The rows of M fall into several groups, which share some directions, and each row is roughly a mix of its group's hidden directions.
M (115 x 12):
[[ 13 -14 -12  14   2  55 -19  19  -4  41   5 -15]
 [ -8 -17 -50  16 -26  -7  -8 -13  16   4 -14 -43]
 [  8  13 -59 -10 -22   0 -15 -24 -30 -16   6   9]
 [  6 -33 -16  32  -6  27 -33  -1  22   5  39 -10]
 [ -5  21  31  45  36  -8   0 -20 -20   3  26   5]
 [ 21   0  50  11  24 -28  22 -25   0 -14 -23   5]
 [-14  -7   7  20   8 -17   1  51  47 -13 -12  12]
 [ 22 -13  52  -8 -23 -21   4  30  -2  11 -24 -19]
 [-39  -3  -8  31  21 -25 -11 -10  -9  29  30 -26]
 [ 50  -9   0  12   1   0 -42   0  -4   3 -32  27]
 [-49  14  -7 -27  -8  -6  41 -24   0  -1 -12  22]
 [-35 -49   8  14  23 -11   2  12  10  24 -19  26]
 [-46   3 -33 -16 -15  23  38 -20 -13  -7   6   5]
 [-24 -31   1   2 -34  -4  11 -37  13  -9 -34 -28]
 [-36  39 -31  21  24 -16   4 -23  24 -14  -3 -10]
 [ 28  11  11   2  11  17  -3  -6 -25  -1  65  -5]
 [-12  -9  14  22  35  28 -17  23   2  12  29 -42]
 [-13 -20 -40  20  23  12 -19  35  -4  -6  37 -13]
 [ 20 -22  29  11  43   6 -16  23   8  21  24  29]
 [-55  20  -2  17  -9 -18  -4 -13  22 -22 -31  11]
 [ 16  10  -7 -36 -11  22  31  -4 -18 -26 -34  31]
 [-40   8 -40  23  -3  14  -9 -40 -10 -20  14  -6]
 [  2  19  10  30  39  19  14 -42 -17  -6 -24 -18]
 [ 40  33  -5 -35 -27  -9  26  -8  13  19  -6 -18]
 [ 34  18 -17  28  24  -3 -35  14 -29  17  21  12]
 [-33 -26  17  -3  34   5  27  -1  23  22  37   6]
 [ -5  25  -4 -34  -5 -52  19  28 -13 -18  -7 -13]
 [-19  14  17  32  -5  22  11  19  34 -32 -17 -33]
 [ 13   5 -38  -5   1  10 -52   2  -8  19  37 -14]
 [ -3  -6  21  53  16  22   3   1   9  -7 -39  27]
 [ -6  44 -17 -32 -28  -9 -29   1  16  11  18 -25]
 [ -7  15  30  -5  23 -27  24 -55   1 -15   1   0]
 [ 11  10 -35  29 -20  26 -22  36  22  -8 -27  -2]
 [ 31 -10  -1  14  -1  27  14  29 -44 -35  14   4]
 [ 19 -15  54 -14  25 -14   6 -12 -10  38  -1  10]
 [ 35   3  -6   2 -29   4 -17 -47  14 -10 -36  12]
 [ -8 -27  50 -29 -12   3  31  -5 -15  13  24 -11]
 [-43  15  -1  -1   1  -2 -10 -12  55  -2 -30  -8]
 [ -6 -24 -20  10  36  27   2 -18   3  27  47  -1]
 [-17  36   9 -35   7   4   8  34  -1  -4  47   3]
 [-42  17  28 -11  14 -16  15 -23 -24 -15  36 -10]
 [-25   9  13 -34  40 -12   0  -5  26  22 -25  29]
 [ 27 -38 -14  18 -29  24 -28  18  -2  -1  -7  33]
 [-35  16  12 -14 -31   3   2 -47 -27  -2  -6  25]
 [ 38 -29  43  -8 -13   3  15  12 -22  23 -22  13]
 [ 39  20 -23  11 -20  30 -30 -34  13  16  -7  -3]
 [-12 -12 -37  39 -37  -4 -14  -9  35  -2 -17  -4]
 [ 15   7  -9  28  17  12  15 -16 -58 -18  21  12]
 [ -2   8  13  11  12   6  35  28  24  -6  33 -46]
 [-18  41  20  11 -45 -15   3 -35   6  -5   6 -14]
 [-13  16  10  11 -21   0  16 -30  10 -19  36 -49]
 [-10 -36   7  10  -8   1  32  17  -3 -43  36 -17]
 [ 14   1   7  17 -22  -1 -28  55  33 -13 -11 -14]
 [ 23 -32 -16  31  -9 -45 -11  20   7  27   3 -13]
 [-28   7 -16   2  -2   5  16  -4  14 -17 -67   8]
 [  7  29  22   6 -13 -31 -17 -10  18 -48  -1 -29]
 [-15  40  27 -48  -2  -5  12 -18  -1 -24  17  13]
 [ 23   2  40  -4  10   6   1  27 -31 -14  40  24]
 [ 13 -12  -9  28  50 -33 -13   0  23 -14  23  14]
 [ 17  30   1  19  44  -5  37 -20  31  12   5   6]
 [-23  -1  36 -24 -12 -18 -24  10 -25 -21  11 -41]
 [  4  -6  41 -10  33 -12  26 -32 -28  23 -14  11]
 [-30 -18  -9 -21  11  -3   9 -15  11   9  63  -1]
 [  0  -3   3  -7   4  29  31  46  23  -4  36  23]
 [ 38  -3  30  32  -2  16  12 -30   0 -37  18  -4]
 [ 26 -10   6  25  29  43   2  37  19 -23  -2   0]
 [ 28  10 -17 -54  -2  10  12  -5 -13  14  27  30]
 [-28  -2  -9  38 -39 -10 -23 -32  -2  -4  26  15]
 [ 40 -29  -2  28  -1   6  11  35 -20  -3 -19  32]
 [-15 -23  -4  -7 -19  -2   9   3 -19  -8 -57 -38]
 [ 21 -16  33  36 -14   8   1 -29  31 -22  24 -13]
 [-37   7  12   2  -9   3  -6  30  49 -12  24 -26]
 [ 45   5 -27  11 -32  29 -34  -6  16  12  -4  -1]
 [ 30 -38   9 -12   1  21   5   1  -1  36 -40 -20]
 [-11 -19 -32  14  15  38  -5  -1 -33 -34  19 -22]
 [ 21  22  -3 -11   5  14 -48 -26 -11  36  16 -22]
 [ -7  -2   2  22  61 -32 -10   8  24   5   6  15]
 [ 39  11 -14  38  25 -10 -36   4  12  29   4   6]
 [  0  35  30 -29  -6 -35 -11 -44   5  -2   0  -6]
 [ 25 -15 -12  10  -4   8  -6 -20  13  40   1  55]
 [ 32 -44  28  22   1  23  29  10  16  12  -1  15]
 [-29   9   2  15  24 -22  -1 -35  22  32 -38   5]
 [-16 -19   9 -26 -38 -40  -1   6 -17  11 -31  24]
 [ 31   2 -23   9 -23  -6 -27 -33 -11   1 -46 -15]
 [-44 -34  -8 -26  -8  -9  -6  20   7  22 -33  16]
 [ 15  -5  -2 -43 -40  22   6  19   2 -25 -34   2]
 [ -6  26 -50 -13  -3 -36  15  -1  27   0 -19 -20]
 [ 23  -4  43 -10  26  16   2  45  -8 -17  19  14]
 [ 17 -28  14  26  45   3  21  18  15   9 -16  33]
 [  2  -2  54   4 -26 -29  -9  -3 -29  13  24  13]
 [ 15   6 -11  -7  -2 -12   9 -68   5 -14  28   8]
 [ -3 -17  38  18  36  -2  -1  26  19   8 -43  -3]
 [-12  -3  20 -26 -34   2   2 -27 -36 -41  -9 -16]
 [  7   1  31  10  36 -17  20  31 -28 -10 -31  20]
 [  0  -5  50   2  28 -31 -26 -31  -1  -5 -15  12]
 [ 17  -5   8  26  34  17  35  41  -3  -6  30  -6]
 [ 28   4  32   4  44 -13  20  12  26  -1 -31 -17]
 [  8 -21   6 -18 -43  13 -28  29  43  -1  -3   2]
 [ -7  48  15 -17  -3 -16 -12 -15  -8 -11  38 -36]
 [ 32   1  -2  30  22  -5 -48  22   4 -10  16 -28]
 [ 31  52 -15 -17  17   9  35   7  22   0  -3 -10]
 [ 14 -12  21 -19  22  32 -10  32 -15 -21  44   8]
 [ 42 -30  -8  -3  -6  19   8  47  -6 -12 -12  25]
 [  1  23   4 -34 -38 -13 -47  -3  24   3   1 -18]
 [ 21 -26   0  48  34   4   5   6  25  20   2  27]
 [ 30   1 -56  13 -18  29  16   9   2  11 -20  10]
 [ 27   9  15 -20  24   5 -10  64   6   3   2  10]
 [ 16  -5   9 -24   3  42  -7  10   0 -13  37 -44]
 [-11 -12   6  26  -5  22  51 -10  -9 -42 -15 -11]
 [ 33 -39  34  10   8  22 -15  32   6  14   9  20]
 [ 21 -41 -25  35  13 -15  -5  34  -1   6 -15  24]
 [-26  44  -1  -3 -13 -22 -19  23  19 -22 -37  -8]
 [ -9  24  21   7  45 -35 -27  -6  10  27  19   3]
 [ 18 -14 -49   9 -35  37  -3  14   9   8  -6  20]
 [-27  -9 -12  -4   2  19  54 -29   7  10 -12  31]]
One row of each group comes first, with its name. Which group is each row after those in?
[-10   8 -36 -11 -49  14 -22  39   0 -11  -2  -9] => (99)
[-35  19   2 -24   2 -15  -5  26 -31   0  22 -42] => (28)
[ 13   6  -4 -12 -37  32  13 -43 -11  17 -20  28] => (127)

[-17   8  -3  -9  22 -13 -27  54  -8  27  28  -3] => (28)
[  2 -19   4 -26 -42   5   0  41  21  29  -2  24] => (99)
[-15  34 -44 -38  -4 -31  15 -16  14   4  -6   0] => (127)
[-16 -18  22   5  41 -40  17  17 -26 -25  11  -3] => (99)
[  2  -3  45   3  50  -2  10  28  -9  -1 -27  -7] => (127)
[ 30 -48   6  -3  12  -7   1   6 -31   4  44   1] => (99)
[ 11 -34  47   3 -14  -1 -13  -8   0  43 -22  10] => (127)
[-43 -24 -25  18  12   2 -27 -25 -11  -3  20 -32] => (127)
[-22  52  16   1  33 -21   7 -22  -2  -4  27  12] => (127)
[ -5 -14  10 -37  16  -4  -7  -9 -20  54  28  15] => (99)
[-14   4 -32  19  27  16  17 -33  36  14  -1  30] => (99)
